Read these off the matrix that follows.
1) Read off the bottom-left entry.
2) Read off the entry just left of the centre entry.
3) Read off the top entry of the column that holds the largest entry.
4) Read off the top-right entry.
5) Read off the first entry in reading order.
6) Read off the bottom-right entry.
7) Read off the second-last entry, reading row by row.
8) Read off the entry directly above 132.
123  121  123  124  120  122  123  150  123
123  119  124  123  118  119  123  141  128
132  119  131  121  138  118  134  113  131
1) 132
2) 123
3) 150
4) 123
5) 123
6) 131
7) 113
8) 123

[[134, 130, 119, 114], [123, 132, 131, 133], [120, 135, 125, 137], [111, 142, 111, 125], [127, 126, 125, 123], [152, 148, 110, 111], [120, 138, 118, 138], [119, 128, 129, 121]]
The entry just left of 131: 132
The largest entry is 152
What is the entry just right of 135? 125
What is the entry just left of 110? 148
What is the smallest entry? 110
The entry just right of the smallest entry -> 111

Read these off the grid that follows.
1) Give the third entry on the main diagonal.
2) Give the bottom-right entry.
3) Give the 2nd largest entry.
4) Give the entry in the bottom-left corner.
5) Give the third-last entry, reading row by row.
6) Give the entry in the top-right corner.
7) Give the first entry in reading order.
8) Give the second entry on the diagonal from the top-right corner.
[[127 125 127 121 125 122 131 128 134]
 [125 115 142 139 115 140 110 131 111]
 [131 126 138 150 127 132 122 124 124]
 [136 136 124 123 126 119 134 116 120]
 [133 128 108 125 126 110 124 117 134]
 [132 116 122 132 126 125 128 125 132]]
1) 138
2) 132
3) 142
4) 132
5) 128
6) 134
7) 127
8) 131

Questions about the row below.
1) Find the entry just left of 131.
2) Find the minimum.
3) Find the largest entry.
137  120  132  138  134  131  132  150  134
1) 134
2) 120
3) 150

Read these off the grid that follows. Indices start at 0.
1) Report the entry in the top-left corner.
2) Report the entry in row 1 and column 0.
3) Report the entry in row 2 and column 2.
4) Report the maximum.
5) Report the top-right entry.
6) Report the entry at the centre.
7) Report the entry at row 2, column 0.
[[135 135 132 134 123 133 114 109 116 131 128 137 140 114 115]
 [135 126 132 130 119 132 118 123 124 133 126 132 135 126 127]
 [119 122 123 123 124 121 126 137 130 129 129 130 123 130 129]
 [130 127 130 121 127 135 130 119 122 132 118 121 154 123 126]
 [130 125 130 122 130 132 138 135 131 124 121 131 132 134 132]]
1) 135
2) 135
3) 123
4) 154
5) 115
6) 137
7) 119

m =
[[121 106 122 152 127]
 [128 133 124 131 121]
 [101 126 115 147 130]
 [124 133 128 142 130]
 [152 103 143 129 115]
 [128 120 137 150 139]
 [105 139 120 129 109]
 [109 120 118 150 151]
 [128 129 126 134 124]
 [136 146 120 155 142]
 [121 139 124 136 124]
 [109 133 122 134 136]
 [140 123 130 155 142]]
Read off the entry in the top-left corner.
Answer: 121
The top-right entry -> 127
Read off the 2nd entry on the diagonal from the top-right corner.
Answer: 131
The fourth entry from the end, reading row by row: 123
The last entry, reading row by row: 142
The entry in the bottom-left corner: 140
Read off the largest entry in the first column.
Answer: 152
The smallest entry in the first column: 101
The centre entry -> 120
The largest entry in the last column is 151
The entry just right of the centre entry: 129
The entry directly below the centre entry is 118
The smallest entry in the last column -> 109
The 3rd entry on the diagonal from the top-right corner -> 115
Read off the entry directly below 105.
Answer: 109
The entry just left of 131: 124
Read off the entry directly above the centre entry.
Answer: 137
Read off the entry directly above the smallest entry.
Answer: 128
Read off the 2nd smallest entry.
Answer: 103
Read off the entry just right of 147.
Answer: 130
Read off the entry just right of 137.
Answer: 150
Read off the largest entry in the first row.
Answer: 152
The largest entry in the last row: 155
The third smallest entry: 105
